cols: T J Q L R D P Z A B
Tegif: [ 77 106 120 174 105 154  70  63 136 207]
bogu: [128 121  71 129 197 136 115 149 115 139]
tafil: [122 129 154 130 102 126 128 118 133 140]
ruk: [132 120  69 129 206 138 115 164 107 131]
pode: [141 132 136 125  83 123 147 106 140  69]
sinem: [129 125  84 127 176 132 122 136 124 132]
down: [129 130 129]	L
down: [126 138 123 132]	D
down: [107 140]	A
down: [ 63 149 118 164 106]	Z
down: [125 127]	L
down: [133 107]	A
down: [136 126 138]	D

cols: X Y S W M U C G K
bota: [132 128 119 112 120  85 109 138 164]
dufub: [103 139  69  97 121 106 123 122 175]
Feku: [127 141  48 107 137 109 147 106 195]
Bodi: [141 115 129  88 131 112 127 130 140]
zini: [119 118 172 163 149  59 121 132 138]
rugur: [130 158 167 141 155 119 110 176 125]
ralok: [127 145 136 113 144 130 103 132 153]
dele: [127 140  48  97 131 107 141 111 200]
rino: [134 123 114 108 133  92 115 141 165]
down: [172 167 136  48]	S
down: [123 147 127]	C
down: [121 137 131 149]	M
down: [103 127 141]	X
down: [139 141]	Y
down: [121 137 131 149 155 144 131]	M

cols: Vedo Kug Dipof gudop vatud sizoz
Fev: [ 91  74 169 114 136  74]
bidi: [123 141 100 108 151 141]
ruz: [150 118  98 141 186 118]
Bedi: [161 100  48 114  87 100]
rar: [140 174 174 172 107 174]
dekig: [153 119 105 117 142 119]
giruk: [127 132 119 143 175 132]
down: [141 114]	gudop
[123 141 100 108 151 141]	bidi
[150 118  98 141 186 118]	ruz
down: [114 172 117 143]	gudop
[161 100  48 114  87 100]	Bedi

cols: Moge pidi Sifur Gemi Didi gapi
radof: [149 108 133  85 120 106]
sopo: [189 117  97 162 129 134]
nagen: [ 99 178  99 128 145 121]
Tuk: [ 92 135 130 139 108 109]
mif: [137 147 100 123 133 217]
tigo: [121 119 126 161 151  70]
down: [97 99]	Sifur
down: [108 117 178]	pidi
down: [ 99 130 100 126]	Sifur
down: [ 85 162 128 139]	Gemi

cols: E V H N F
Sekez: [135 123 144 104 149]
rin: [155  66 117 121 132]
siben: [113 117 137  96 160]
dulif: [116 128 109 130 136]
bemu: [ 64 176 121 129 136]
daz: [ 95 146 111 131 135]
Rofu: [122  71  81 139 128]
bam: [112 180 142 118 144]
fodok: [110 160 123 127 139]
Mib: [137  92 104 154 100]
down: [146  71 180 160]	V
down: [122 112]	E

cols: fot zet pata Pas
Vav: [120 162  92 155]
doraz: [173 188  84 152]
buven: [136 129 201 158]
navod: [56 57 68 62]
Tidi: [174 176 168 167]
dap: [192 125 153  90]
bup: [122 110  62  80]
Zos: [125  78 120  61]
godu: [139 165 168 182]
down: [173 136]	fot
down: [158  62]	Pas

cols: Fos vuro Nipob lemub Siv gevif nefu
zitag: [105 132  90 154 108  67  39]
mor: [130  90 119 136 108 120 178]
nelem: [130  90 119 136 144 120 178]
down: [90 90]	vuro
down: [136 136]	lemub

cols: Volet fon Ner Bavuf Tomud
pip: [136 128  73  86 168]
fup: [154 130  62 196 101]
Mago: [ 79 131 167 102 155]
kup: [139 109 130  78 134]
fel: [124 144 168  98 156]
Figi: [153 138 189 121 127]
debap: [178  84  82  94 145]
babib: [176 135 184 141 116]
zosal: [154 130  62 162 101]
down: [130 131 109 144 138  84]	fon
down: [154  79]	Volet
down: [144 138]	fon

cols: vepu bokoz Pebo Mun metib vep fus Pekal siveg
dar: [158 155 164  85 134 126 144  44 121]
Vapum: [108 146  89  91 131  51 105 105 121]
bebo: [130 135 103  91  95 114 134 138 125]
vuk: [ 74 181  79 117 121 191 126 172 130]
gaz: [151  65 139 127 114 123 125  91 119]
ful: [157  96 187 110 161  89 103  98 118]
nemu: [126  50 137  65 134 138 121 145 125]
zibi: [ 69  80 127 113 135 107 150 155 123]
Lomu: [151  65 139 127 114 123 125 104 111]
fas: [107 126 108 130 124  69 134 167 130]
down: [131  95 121 114]	metib
down: [139 187 137 127 139 108]	Pebo
down: [144 105 134 126 125 103 121 150 125]	fus
down: [126  51 114 191 123  89 138 107]	vep
down: [ 65 113 127]	Mun

cols: kigir mok det sal
Kanag: [128 133 119 125]
zoma: [97 90 50 95]
rom: [138 156 134 134]
Tatug: [114  47 171 132]
sisip: [120 105 122 121]
down: [134 171 122]	det
down: [134 132]	sal
down: [ 90 156  47]	mok
down: [ 95 134]	sal

cols: sirug laka Voka Pozam gepo duf roreb Nilur pap nud
Taz: [109  55 147 108  89  87 131 137  95 132]
sesod: [124 113 142 129 100 137  78 181 199 164]
Mezo: [109  55 147 108  89  87 131 137 124 156]
gasal: [132 175 117 140 165 148 129 140  88 130]
supa: [128 152 106 122 170 162 144 129  86 125]
down: [199 124  88]	pap
down: [132 164 156 130]	nud
down: [100  89 165]	gepo

cols: reb sut Kozip lak pifo
mabo: [204 139  80  90 198]
kitov: [ 69 146 114 134  83]
fuvu: [ 69 146 200 134  83]
down: [198  83]	pifo
down: [114 200]	Kozip

